In the rows, 128 means zero.
One turn moves each row of this set onto another row. After a few examples, where does it send each row asked below?
K_74: [145 125 117 122 136 106 107 108 143 116 151 138 118 140 146 129 142 119
 107 163  74 141 116  96 131 121 127]
K_272: [143 144 142 128 129  91 113 110 113 127 125 121 114 130 124 140 122 136
 145 140  80 125 113 113 125 102 112]
K_651: [127 138 122 107 128 111  72 104 139 112 137 125  98 127 136 133 117 118
 134 141 106 153 117  99 148 132 102]
K_58: [121 155 137 120 122 106 109 119 127 111 167 155 111 118 141 108 107 138
 122 139 127 144 107  93 150 111 120]
K_808: [150 150 124 121 109 138 117 141 144 102 136 122 134 128 128 136  94 152
 131 168  96 132 103 102 149 135 138]
K_780: [151 149 144 129 125 119 112 111 144 117 160 126 102 133 123 120 104 148
 133 186 135 152 130  92 138 109 105]
K_644: [117 168 135 118 141  95 108 129 125 121 139 113  84 125 119 143 115 133
 130 161 122 133  87 113 129 114 126]
K_423: [149 126 153 103 134 123 131  97 124 121 133 129 120 131 136 133 123 126
 129 166 123 146  98  89 129 128 104]
K_243: [120 158 117 127 121 126 116 109 133 116 135 149 102 133 135 135 105 163
 130 147 108 131 153  95 141 114 124]
K_192: [159 150 108 108 118  90 116 117 145 124 167 130 104 132 112 142 116 139
 125 177 102 153 110  81 122 105 122]
K_594: [122 156 147 127 134 111  84 100 133 107 128 141 109 142 128 133 126 148
 124 142 106 142  99  84 148 149 105]
K_767: [133 141 153 127 133 110 130 131 152 110 166 131 128 136 133 139 105 161
 111 143 102 109 105 100 139 138 111]
K_943: [115 127 143 123 111 119 117 127 143 102 172 135  99 122 120 148  97 139
 104 166 109 141 125 110 128 118 103]
K_500: [135 155 132 125 119 125 114 135 151  93 139 132 118 122 108 155 123 156
 111 175 104 145 115 125 152 124 118]
K_686: [141 136 134  93 155  95  98 112 137 126 142 122 129 126 135 115 123 129
 142 154 107 141 103  83 121 119 128]
K_788: [131 147 150 131 139 119 105 117 131 108 124 103 102 145 135 126 101 124
 137 170 118 112 103  96 121 117 129]
K_124: [149 144 144 119 123 119 114 138 137  96 148 128 133 135 141 161 117 149
 113 164  90 121 129  99 137 108 142]
K_868: [139 155 121 142 119 106 114 117 140 123 143 118 120 119 126 133 127 160
 123 152  67 141  89  92 133 114 138]
K_679: [165 140 115 141 114  97 114 113 141  98 137 113 112 114 125 125 114 123
 122 165  94 143 129 119 127 111 116]
K_784: [140 152 104 139 143 105 108 111 139 112 146 138 125 131 119 122 139 144
  96 168  95 153 113 104 122 139 111]
K_523: [154 148 127 136 117 115 101  96 128 126 122 120 111 123 111 148 102 142
 129 165 101 141  87 112 114 117 105]
K_709: [137 135 114 122 129  98 117 150 146 123 166 135 112 129 129 143  92 143
 115 147  79 138 120 101 111 133 127]
K_949: [138 149 146 111 142 114  99  97 148 100 131 143 108 133 110 131 103 132
 125 149  95 129 132 121 119 129  94]
K_487: [137 162 116 121 131 105 106 118 113 109 128 127 117 146 133 137 111 138
 121 131 104 137 105  68 122 154 114]
K_150: [138 150  99 111 123 105 128 116 144  93 136 142  95 141 113 139 131 139
 123 162 105 120 125 109 152 139 119]
K_862: [123 135 127 120 116 109 111 117 156 115 153 119 128 126 125 115  95 145
 122 175  82 134 120 116 144 149 108]
K_369: [139 148 136  94 136 126 114 113 110 123 157 125 109 135 125 158 115 146
 117 147  77 131  92  99 114 136 113]
K_57: [135 143 154 143 130 122 114 133 140 101 152 109  97 119 137 117 127 143
 134 157 113 134 101 114 160 116 124]
K_968: [131 159 122 111 116 106 109 149 139 104 146 133 120 113 126 141 100 144
 130 153  98 144 138 118 146 105 136]
K_44: [138 141 123 131 124 144 133 125 131 113 152 134 112 131 145 114 102 129
 119 138 132 138 102  88 140 126 113]
K_551: [168 136 119 113 117 124 107 124 119 109 160 144  99 130 138 141 112 157
 137 161 115 129 102 106 157 144 122]
K_871: [127 143 114 106 140 113 125 117 135 118 123 127 110 129 105 119 119 123
 131 165 116 163 102  86 110 133 113]
K_855: [130 148 152 116 153 104 115 112 129 127 136 150 113 122 119 135 126 149
 128 142 124 160 112  90 114 110 109]
K_901: [125 161 133  89 137 122  94 104 137 121 152 127 101 124 138 144  81 130
 117 156 108 131 120 101 110 121 120]
K_95: [134 169 136 140 115 107 131 121 136 104 146 125  99 120 142 142  99 139
 104 162 124 133 108  88 123 106 141]
K_920: [140 139 111 118 134 128  78 115 132 105 163 127 112 136 133 141 123 167
 124 165  99 123 125  83 128 118 136]
K_721: [148 142 124 128 136 114 123 115 156 120 145 111 122 148 109 108 131 151
 146 166  91 135 124  86 142 117 109]
K_256: [142 142 123 112 133 112 103 115 114 111 141 122  97 137 148 160 120 116
 112 136 118 145 126  88 125 132 102]
K_246: [129 152 146 106 147 124 117 133 123 104 140 131  98 143 113 118 107 138
 141 144  92 126 100 112 133 155 109]
K_796: [145 156 142 118 132 107 148 131 139 135 158 135  98 147 132 137 124 152
 137 155 109 138 106  78 147 113 125]

K_686 turns into K_855
K_651 turns into K_594
K_500 turns into K_808
Where do these go?
K_862 turns into K_767
K_788 turns into K_272
K_246 turns into K_369
K_243 turns into K_150
K_57 turns into K_868
K_74 turns into K_58
K_796 turns into K_192

One turn moves each row of this set onto another row. After a few examples, where does it send each row asked below?
K_184: [125 125 131 129 149 138 124 119 125 120 114 111 142 147  91 147 140 117
 121 139 126 149 112 153 123]
K_542: [144 109 123 128 131 104 124 123 103 132 103 163 122 132 104 116 117 118
 122 143 126 120 147 154 109]
K_13: [145  95 120 131 131 103 131 129 110 134 104 156 127 133 116 120 117 126
 120 152 128 120 144 143 109]
K_109: [127 154 115 116 151  99 122 114 143 143 130 155 131 116 130 147 115 122
 104 144 150 130 126 133 126]
K_190: [137 117 135 107 146 140 124 141 148 148 111 157 132 134 143 139 117 125
 106 150 141 141 127 119 140]
K_332: [123 122  99 135 146 112 133 119 137 145 141 146 133 118 112 110 116 108
 108 143 146 134 136 142  98]
K_856: [139 117 132  97 149 151 111 134 144 149 113 149 132 144 139 144 120 115
 104 141 135 144 123 120 127]
K_163: [129 137 148 136 155 141 118 124 109 126 112 154 122 146 150 120 123 102
 137 153 132 147 131 149 116]
K_394: [123 151 122 114 155 111 124 111 143 132 127 158 133 115 133 151 106 117
  98 140 148 130 131 137 122]
K_476: [119 138 121 136 138 129 133 116 113 148 110 137 134 120 115 146 123 102
 132 122 141 166 110 171 129]
K_806: [128 136 137 128 126 138 125 118 112 146 104 126 130 132 110 150 122 107
 130 134 139 159 110 175 123]
K_419: [119 136 125 139 133 135 124 116 114 142 104 140 137 118 118 147 134 104
 143 133 134 166 122 169 114]
K_822: [127 144 115 129 159 102 123 130 137 141 128 151 124 116 138 154 112 123
  97 148 136 122 133 132 116]
K_330: [134 125 133 131 138 119 134 139 123 142 111 134 109 165  89 144 122 133
 125 119 129 146 128 121 134]
K_182: [116 116  96 142 147 114 132 126 142 143 135 140 142 117 118 114 106 117
 109 140 145 139 131 146 105]
K_19: [132 125 130 105 159 140 118 135 144 148 114 149 131 128 140 129 108 114
 104 150 146 150 131 111 133]
K_787: [114 131 128 136 157 121 121 118 126 117 125 119 143 134  92 138 137 118
 121 132 123 150 108 149 136]
K_751: [151 106 125 133 130 117 129 118 102 124 101 160 118 134 105 118 112 116
 114 152 129 122 141 143 106]
K_140: [128 131 140 138 153 147 131 125 104 130 109 154 115 155 140 127 124  93
 138 147 136 145 130 150 124]
K_8: [126 134 139 135 143 152 120 130 108 138 117 159 119 146 147 123 130 102
 138 159 125 140 130 142 119]
K_174: [124 126 126 119 137 123 121 139 120 152 106 128 120 152  87 146 124 132
 131 115 130 153 130 118 133]
K_980: [138 108 114 124 137  90 126 122 105 133 100 152 124 131 110 121 107 123
 117 147 134 129 148 137 102]
K_151: [141 124 137 107 147 148 126 139 140 143 114 161 131 143 128 147 110 127
 109 148 150 149 116 111 129]
K_107: [136 120 123 128 123 116 130 136 120 145 114 142 112 159  97 148 138 136
 117 122 122 146 136 115 125]
K_671: [119 136 125 138 135 144 122 115 116 142 103 138 133 114 119 146 121 106
 137 125 134 166 112 166 122]
K_562: [126 120 105 135 147 113 135 121 136 144 137 146 136 115 103 118 102 115
 109 134 142 130 137 140  93]
K_534: [116 122 130 137 149 124 114 117 126 111 119 121 138 134  92 147 135 125
 121 126 118 155 109 144 126]
K_183: [119 126 139 129 154 139 113 121  94 126 111 145 121 145 137 126 130  90
 136 146 133 147 134 152 122]
K_501: [127 134 141 134 158 134 115 132 101 130 108 158 113 150 143 126 130  93
 129 155 139 145 124 143 105]
K_294: [126 145 112 129 152 100 118 110 143 136 122 147 134 112 136 150 111 124
 101 140 144 129 129 142 134]
K_286: [113 124  97 136 145 117 136 140 140 148 128 149 125 120 121 122 109 114
  97 145 138 131 138 141  96]
K_304: [135 132 125 127 138 119 124 143 128 151  98 137 105 154  87 138 129 129
 113 121 130 148 129 113 119]
K_406: [138 121 135 103 156 146 119 143 145 147 122 159 137 139 132 143 120 121
 111 139 145 149 124 116 134]
K_485: [116 130 137 133 143 125 111 123 135 121 126 116 136 131  92 145 144 124
 121 130 121 160 118 143 129]
K_705: [139 123 123 129 132 116 132 135 129 144 104 135 116 158  92 140 127 138
 118 112 127 154 138 117 123]
K_416: [141 105 121 118 126 106 115 121 105 138  99 153 125 141 108 122 110 121
 124 147 119 118 137 149  98]

K_856 turns into K_304
K_109 turns into K_534
Where do these go?
K_286 turns into K_806
K_13 turns into K_140
K_174 turns into K_980
K_8 turns into K_151
K_476 turns into K_294
K_705 turns into K_542
K_394 turns into K_485

